One turning vector, and how many steps it has turned
The counts run from 0 to 523.
[ -9  -7  10  14   1  -3 -13 -19   5  -1  -8  -3   0   2  19 -17 -26 -11
   0   4   1 -25   0  -8   9  19  -3 -25   9   8 -30 -15  21 -53   8   9
  18 -10 -32  19 -30  -6 -12 -19 -18  24   5  -8 -28  14  23  -9  14  11
  16  -3  15 -15 -32  17 -18  11  10] -> 393
[-38  -1  28  20 -26  -8   3 -10  26  -8  18  -7 -10  -4   0 -11  -3  -6
  -4  -6  13 -31 -49   9  25  -5 -23 -21  -5  -4   2 -19   7 -28   9  26
 -14  15 -18  -3  13   8 -11  12   8   7 -13 -21 -16   8  -3  -6 -18  14
  -3  -5   8   2 -28   6  11 -34 -29] -> 348
[-29  15  38  10  -8  16 -23 -29  27 -14  26   1   9 -15  21   5 -10   6
  14 -35  13 -19 -28   3  32  12 -28 -11   1 -21 -15 -31  -1 -16   2  24
  -8  -3 -18  10 -12 -16   1   5  21   3  -2 -10  -8  -5   1   2  22 -13
   1   2  28  13 -12  -4  -4 -10   6] -> 155
[-35  11  42  15  -2  14 -17 -38  33  -4  21  -1   3 -10  22   3  -3   3
  11 -18  11 -21 -30  11  19  12 -21 -19  -3 -13  -7 -31   1 -14   9  32
  -9  -3 -27  -1 -12  -7   4   3  14   4   0 -12 -10 -10  -2   4  15 -14
   7  -5  32  14 -28   1  -5  -9  -1] -> 157
[ -7  -6  30   6 -44 -20   7 -15  23 -17   6 -23   2  16 -28 -20   6  14
   6 -16 -14  -2 -33   9   5  14   3  11   6  -4  -4  -1 -19 -45  21  -3
  -4   5 -16  15   6 -13 -24  10 -23  10 -24 -22 -10 -14 -11  14   3  29
  20 -10   3   7 -24  27   1  -3   6] -> 39
[-10   4  15  10  15   4  -9 -30  16   4   0 -14  11   6  15  -1 -26  -9
  14  13  -2  -9  -6  -3   1   3 -16 -30 -14  -5 -26 -18   6 -39   1  28
   9   1 -30  32 -21  -2   6 -20 -12  17  -7  -9  -6  17  15 -16  28   4
  18   3  34 -11 -43   0  -3   2  27] -> 180
[-26  20  22   8  -6  13 -20 -23  18 -15  18   3  16 -22  19   6 -15   0
  10 -41  11 -25 -19  -6  38  11 -35 -15   9 -22 -26 -30  10 -19   5  21
  -2 -12 -14  23 -13 -19   4  -2  22   3   3  -2  -8   2   6  -8  18  -7
  -2  11  20  10  -6  -7 -12  -8  10] -> 153
[-12   6   6   8  11   0  -2 -26  12   8   0 -15   9   1  13  -4 -28  -9
  13   8  -5 -11  -1  -4   6   2 -23 -28 -11  -7 -30 -19  10 -38   3  30
  13  -3 -31  38 -15  -3   6 -22  -6  14  -4 -10  -5  15  15 -20  27   5
  12   5  30 -10 -43   2  -4   2  28] -> 181
[-12 -14  46  27 -15  -6 -14 -30  21 -19   9 -15  26  17 -12  16  19   9
   0 -23  -2 -11 -17   4   6  36   9   1   0  15  -9 -13 -14  -7  31   6
   1   0 -13  -7   5 -11 -10   7  -5  10 -13 -17  -7 -28  -2  11  18  14
  26   0   7   0 -23   3 -29   8  29] -> 230
[-23   4  10  -5 -25  -3  -7  -9  18   0  26 -10  -8  -7  11 -12 -32   4
  17 -22  -4 -19  -7 -10  36  -8 -31 -16   2 -13 -36 -28  -6 -18  -9  15
   8  15 -24  35  -4  -8 -19  -1   7  11  -7 -28  -4   6   5 -12  25  -4
  -4   3  28 -16 -25   3  14 -14  19] -> 407
[-29  -5  15   8 -18 -28  10 -11  10   7   9 -14  11  -6 -14  -3  -3  11
 -18 -18   0 -37 -30   7  33   7 -13 -17   3   3 -10 -16   0 -17  36  14
  -7   2  -7  20  38  -7  -4   2   0 -17  10 -10 -12 -36  -5  -1 -21  27
  13   7 -13  15 -12  29 -12   3  -2] -> 288
[ -6 -10  22  30   0 -14  -5 -29   7 -10 -13 -19  34   8 -15  12  13  -2
  -8  -9  -9 -18  -6   1  -2  39   5 -10   3  21 -15  -8   6 -27  39  14
  14 -14 -18   9   1  -7   5 -14 -12  10  -3  -2  -9 -17   8  -4  12  24
  30  10  -3   0 -32   6 -40   9  34] -> 234
[ -9  -5  31  21   0   4 -33 -11   4 -27  16  -8  32   6   9  19 -14  -5
   5 -31  14 -24  -8 -17  31  10 -20 -22  -8   3 -36 -20   2  -3   3   7
   7  14   1  23  -2 -14  -4   1   4  15 -11 -14 -10  10  19 -14  23  13
   4  17  16 -19  -6 -26 -18  -4  33] -> 429
[-25  -5  29   8 -34 -18  -5  -3  12 -12  18  -8   1  -1  -7 -12  -9  13
 -16 -33   9 -35 -39   3  44   5 -11 -10   9  -5 -11 -13  -5 -22  22  -3
 -13  10   0  18  25 -17 -20  17  -2  -5   1 -15 -22 -24  -5   5 -20  26
   4  -1 -10  11   5  26  -2   0 -13] -> 69
[-10  -8  16  25  -1  -4 -25  -3  -3 -20  10  -7  26   1   6  14 -14  -4
  -5 -29  12 -33   1 -21  33  13 -19 -26   2  12 -42 -19  12  -9  13   8
  16   6   1  24   2  -9  -4  -7   3  15  -3 -10 -15   9  26 -24  17  18
   3  19   6 -25 -10 -16 -27  -1  32] -> 427
[-24   6  25   0 -25  -6   5 -26  30   0  10 -18  11   2  -4 -15 -15  -7
   0   5  -6 -16 -47  11  13  23   2  -6  -3   4  12  -4  -2 -36   7  15
 -19   9 -49  19   6  -2 -10   2   8   3 -14 -17   2 -10 -19  17 -13   6
  15  -5   6  22 -31  32  19  -5  -6] -> 316
[-29   6  30  12 -36  -3  -6  -6  25 -20  26  -9  -4  -5  -2 -11 -11  -2
   5 -19  11 -26 -49   3  31  -6 -26 -13  -3 -12  -4 -15   1 -25  -1  15
 -16  21 -16   9   7  -1 -15  17   9   8 -21 -21 -11  12  -7  -3 -11  11
  -7  -2  10   3 -14   2  19 -35 -21] -> 346
[-31  10  27   2 -14   6  -5 -30  29  -1  11  -9  16  -3  11  -9 -22  -9
   1  -1   3 -23 -46   9  19  24  -1 -11  -2   0   9 -10   4 -31   1  19
 -23   7 -49  14  -1  -4  -6  -1  16   3  -8 -11  -1  -4 -14  15  -8  -8
  10  -2  12  23 -24  26  20  -2  -9] -> 94
[-13 -24  15  27  -2 -19  -8  -6   0  -2   1 -13  11  13   0   8  -8  -4
 -10  -6   2 -31   5 -10  17   6 -12 -33  -7  20 -38 -19   6 -16  26  11
  23  11  -3  17  14   3 -10  -9 -15  13   0 -18 -19  -2  24 -27  11  29
  13  10   7 -33 -30  -4 -30  -1  27] -> 203
[-11 -10  36  27  14  -2 -21 -16  10 -16  13 -19  33  18  -2  25 -11  -8
   4  -6  13 -17 -18  -8  14   2 -18 -31 -25   6 -22 -16  -3  -5  12  23
  -1  22   1  21  11  -4   7  -3  -6  10 -20 -14   0   9  13 -21  16  22
  16  16  22 -15 -21 -26  -9  -9  31] -> 210
[-12  12   0  -1 -21 -17  15 -21  17   1  11 -24  10 -11 -21  -5  -9  11
  19 -21 -25  -2  -3  -2  11   0 -31  -1   1 -18 -26 -18  -8 -31  16  28
  11  -8 -22  44   2  -9   3 -10   1  -1 -12 -14  10 -10  -3 -12  30  15
   8   9  18   1 -33   3  -7  -8  37] -> 469
[-27  10  14  13  -3  -4 -10 -22  13  -4  20 -10  28 -20   5  18  -7  -1
   4 -35  -4 -29  -8  -9  33  15 -33 -16  -3  -1 -29 -29   8   3  16  30
   7  -3 -20  26   9  -5  11  -9  30  -3   1 -10   6 -11   6 -16  20  -4
   1  19  12   1 -22 -13 -18 -13  33] -> 437
[-38  -3  12  18 -27 -12  10 -11  19   4  15  -5 -16 -13   6 -17  -8  -8
  -3  -5   3 -33 -28   3  25  -4 -29 -25   0   2 -12 -23  15 -29  10  27
   5  10 -28   2   6  14 -13   3  11   7  -4 -23 -16  11   3 -16 -10   6
  -7  -3  10  -9 -38   7   3 -34 -20] -> 128
[  1   2   9  10   2 -14  -7 -15  -4 -12  -9 -21  48   5 -12   4 -18  -8
 -12 -12  -4 -23 -18  -6  16  33   7  -9   5  13 -17   2  14 -40  27   2
  -2  -8 -20  42   9 -21   5 -15  -7   2  -1   7  -4 -12   4   1  -7  29
  23  18 -14  12  -6  19 -18  24  27] -> 521
[-13  15  15   6  10   1  -6 -27  12  -3  -4 -18  43   0  -1   1 -25 -17
  -8   6   3 -24 -44   4  12  24  -3 -20  -9   5   4   0  17 -42  12  20
 -19   1 -35  39   5  -9  15 -14   4  -1  -8   8   3   2  -6   3 -15  15
  17  13   2  27 -16  18   7  10   6] -> 307
[-25  13  14   2 -38  -7  -1   2  17 -19  22  -8   2 -14  -6 -14 -19  -4
   5 -28   5 -25 -40  -6  39  -6 -32  -9   3 -16 -14 -11   6 -32  -6  11
  -9  16 -16  26   7  -7 -15  10  15   5 -19 -18  -8  16  -3  -6  -5  17
 -12   7   4   2  -7   0  22 -33 -11] -> 344
[  7   2  22  15 -12  -7 -14 -22   7 -28  -3 -20  44   8 -19  11   0   2
   6 -29 -11  -5  -8  -9   8  34   0   3   6   2 -24  -3  -2 -32  22   3
   7 -11 -12  32  -8 -24   0 -10  -8  10 -17  -4  -1  -6   7   1  24  25
  24  16   4   3 -10  -3 -28  13  46] -> 238
[-20  -9  20  10 -17 -24   1 -15   5   1   5 -17  22   0 -15   3   3  12
 -19 -26  -5 -32 -19   2  29  22  -1 -10   9  11 -17 -14  -4 -12  39   3
   1  -2 -11  23  31 -17  -8   0  -3 -11  12 -10 -11 -42  -2   5 -10  26
  19   6 -14  10  -9  28 -25  17  17] -> 511
[ -4  21   2   1 -12 -12   7 -22   8 -12  -1 -24  44 -12 -25   1 -10  -2
   6 -21 -19  -8 -22  -4  12  23 -19   2   4  -8 -14   0   8 -41  19  19
  -3 -12 -27  51   3 -17  13 -16   8  -4 -15   5  12  -6  -9  -1   6  19
  14  20  -1  22 -16   6  -5   2  33] -> 25
[-10  11   8  12   2  -8  14 -31  17   0  -2 -26  21  -2 -15   2  -7  -3
  18   3 -19   0  -8   5  -7   4 -24 -14 -11 -11 -16 -13   2 -37  17  39
   8  -7 -28  37  -5   0  17 -18  -3   5 -15  -7  11   2   1 -15  27  17
  19  10  25   0 -44  -5  -7  -9  33] -> 466
[-16 -12  19  17 -22  -4  -8 -16  14  -9  -7  -8   2   9   6 -23 -15 -17
 -10  12   0 -28 -27   1   8  30  15 -16   9  22  -6  -2  17 -53  10  -1
   2   4 -43   1 -13   4 -21  -8 -12  24  -8 -16 -25  14   7   5  -8  14
  14  -9   1  -6 -33  28  -6  -1 -12] -> 106
